Each row is where one point has got to under a steady rotation. How many ticks took it there?
The counts run from 0 to 287.
[ 31  -9  -5 -15  28  16 -25   5 -15 -10  41  -5   4  12 -31  -1  12  12
  -3 -32  42   9  22 -51  14  -1  29 -33 -55  13  46  -5 -12  25  13  12
  12 -55] : 109
[-11  30 -37  -9   7  12   0   6 -26 -23  22 -36  73   2  21  -8  -4 -16
 -44  41  54  -1   0 -35  17   1  48  27   5  15  -4  10  16  14  17 -23
 -32  40] : 118
[ 22  -2 -32  -3 -17  22 -62  -5  -3  -9   4   6   1  -5  -5  31  17   9
 -22  38   9  11   9 -16 -34   5  19   1  -6  -5  56  20 -26 -19 -56  36
 -16 -38] : 26
[-17 -19 -10 -23 -32  -7  34  49  21  45  24 -31  -5  -1   3  -2 -11 -12
  -4  27 -48 -33 -52  -6  18 -12  12  41  19  18 -12 -37  33  10  35 -14
 -22   6] : 277
[-42  -3 -13  23   3  22  -4  67  24   3  -1  -9  38  -4  25  -5  17 -13
   7   2 -13  11  11 -22  41  45  34  38  51 -12  17  12  21  13   3  -8
 -48 -39] : 67
[ 15  11  16  29 -30   0   6 -20  14  -3 -40   6  28   1  55  48  26  -1
 -25 -43   0 -30   9  23 -23  14   7  16  24 -26 -23  -4  -1  -2 -25  46
  72  38] : 97
[ 24 -31  -1  21 -34 -16   5  -1  -3  10 -40  19 -24   7  32  48  28  22
  -6  -5 -27   3  -3  38 -50 -14 -15   5  -2 -42   6 -15 -18 -23 -58  36
  33   4] : 253
[-28  -3 -49  17   1  38   0  40  -1   8 -22   1  19   2  44 -23  18  18
  13  17 -46  32   9 -17  19   1   9  63  28  -5  43  16  22 -10  -7  -6
 -49 -15] : 259
[-25 -16 -12  -7  22  -9  39  31 -21 -36 -11 -25 -11  63  31 -22 -14  13
   0 -23   0  13  24  27  32  20  21  32   0  17 -24  10  13  -3  22 -40
   3  63] : 156
[ -7  26  22  19 -24  23  -9 -21  12  35  -7  14  32 -31  22  51  16 -35
   0 -27 -32  -5 -32  -9 -18 -35 -12   3 -14   8  11 -60  30 -11  21  26
  30 -32] : 286
[-18 -35 -21  -9   3  20  17  73   8   4  26 -28 -53  14 -26 -16  10 -16
  36   2 -51 -14  -6 -13  28 -12  13  24   1  11  31   2   0  10  13   8
 -14 -56] : 71
[  5 -30 -27  14  -9  -3  32  50 -35 -16 -18 -23 -50  29  23 -39  -4  29
   5 -10  -9 -20 -16  11  31   1  10  42  34  16   9  21 -11  -1 -31   6
   0  54] : 33
[  3   6  26   4   4 -13 -25  11   8 -18  18  17  19   1  12  44  29 -12
 -40 -44  44   7  32  -6  13  25  58 -21  15   2   5  -2  -7  14 -23  26
  33 -29] : 183
[-35  26 -30  26  -1  23 -32  37 -35 -13 -24   5   5  -1  34  36  43 -13
 -24  60  -3  16   6 -20  -6 -18  19  45  13   3  21  11 -26 -43 -36  27
   0  -5] : 149
[-15  21  36  24  35 -14  25  18 -24 -12  -2 -17 -22  34   9  23  21   2
   6 -64  -9  12  32   0  27  -5   6  -9 -31  21  -2 -26  -5   9  44  -2
  74 -11] : 74
[ 12  21  -1 -26   5   6  -6 -10  23   7  21 -13  33  41  21  66  -1   0
  -3  31   1  31  46  22 -62   8   7 -17 -46 -11  17  -6  -5 -42  11 -15
   3  -9] : 164
[ 20  -8  17  -3 -10 -33  14  22 -40  17  35  -6 -54  47  13  59  10   5
 -16  10   0  -8 -35  22 -22 -31   9  -7 -25  13 -30 -44 -22  -5   1  19
  64  21] : 42
[  4 -30 -11   3 -35  -2 -17   6  -1  40   1  26 -13 -12  28  41  28  15
 -12  30 -33  -4 -34  -4 -36 -21   5  22  22 -17  15 -21  -1 -19 -59  40
   9 -43] : 254
[ 20  -4 -32   1   7  30 -25  22  -3   9  26 -24 -21 -14 -36 -16   7   7
  20   3  -8 -11 -17 -55   4 -20  12   3 -25  12  63 -17  -6  16  -3  31
  13 -75] : 108
[ 10 -29  -9  28 -40  -3  43  12   7  19 -14  -3  -9 -19   8 -31   2  10
  -7 -61  -2 -44 -31 -15  43  14  16  19  51 -38  -2 -20  34  51  -3  46
  22   0] : 102
[-21 -29 -14  -5  23   8   3  51  21 -29  -1 -27  22  39  27  -9   3  14
  15 -15  12  10  67  -2  45  54  37  20  29  -9  16  33  11  21  -4 -20
 -33  -6] : 68
[-32  39 -29  42  38  45  11  43 -15 -23  17 -19 -11  36 -13  25   1 -16
  58  38 -23   4 -10   4 -20 -12  -3  36 -45  24  31  17 -32 -30  23   6
  12 -17] : 39
[  4 -13 -29  -5   8  19 -52  29 -18   3  30  17  -3   3 -18  24  -4  -4
  11   7   6  27 -13 -35   7 -11  29 -13 -35  32  56 -10 -31 -10 -23  11
  -3 -68] : 145
[ 12 -18 -18  21   6  -1  38   9   3 -11  10  -8  64  33  25  -3 -47  19
  10 -49  19   0  -5  37  17  20   4   5   3  -7 -23   1  31   7  27 -23
  -5  74] : 243
[ 20  -7 -42 -31 -20  37 -27  11  38   1   5 -35  28  -7  -4 -26 -49  -9
  31   7 -34 -38 -16  -1  -3  20 -17  24 -16  -3  27  29  17 -13  -5  10
 -31  22] : 209
[-26  10  49  11  -9 -37   6  28 -38   5   3  -3  -5  19  30  53  32  -5
 -55 -19  15  11   1  25  17 -14  40  10  19  23 -44 -37 -15   9   3   2
  48  27] : 271
[  1  22 -30  -1  10  36 -12 -12  33 -19  43 -18  42  26  -1  51 -25 -17
  38  20  13  -3   6   9 -47  25 -16  -6 -37   5  33  13 -11 -19  12  -3
   9   9] : 127
[ 16  38  11 -13 -13   6   3 -29   7 -27   6 -29  46  24  36  55  -8  -4
 -29   5  49  -9  17  18 -29  22  14  -8 -23 -13 -19  -2 -20 -12  -2  10
  43  58] : 9
[ 30   5  -5  -9  -6   8 -10 -12  20 -29  17 -11  18  55   9  54 -30   7
   0   1  31  -4  16  35 -53  14  -4 -31 -62  -3   7  24 -27 -19 -10   2
  37  32] : 128
[  4   8 -26 -59 -40  14  -3  19  20  45   5 -42   8  -8  20 -26 -19 -13
 -16  45 -53 -21 -23  -8   5 -16  13  44  16  12  30  -4  20 -10  15 -12
 -38   8] : 85
[  8  -5 -16  40 -34   6  45 -12   0   7 -40   7  22   8  63  11  11  34
  -6 -13  -3  -2 -26  19 -37   1 -25  39  27 -43  -6 -16  16 -17 -43  30
  18  43] : 134
[ 28 -44 -54  -9 -20  21 -11  14  29  10  16   1  37   7  31   0 -10  32
  -8  43  -5   2   2 -12 -23  20  14  29  18 -30  32  10  15   2 -42   6
 -63 -11] : 136
[ 34 -18   4 -67 -14  21 -12   7  53   3  30 -17  19  35 -11  34 -31 -10
  15  -2 -33   4  26   9 -34   4  -1 -24 -55   9  29 -11   3  -7  22 -22
 -10 -32] : 283
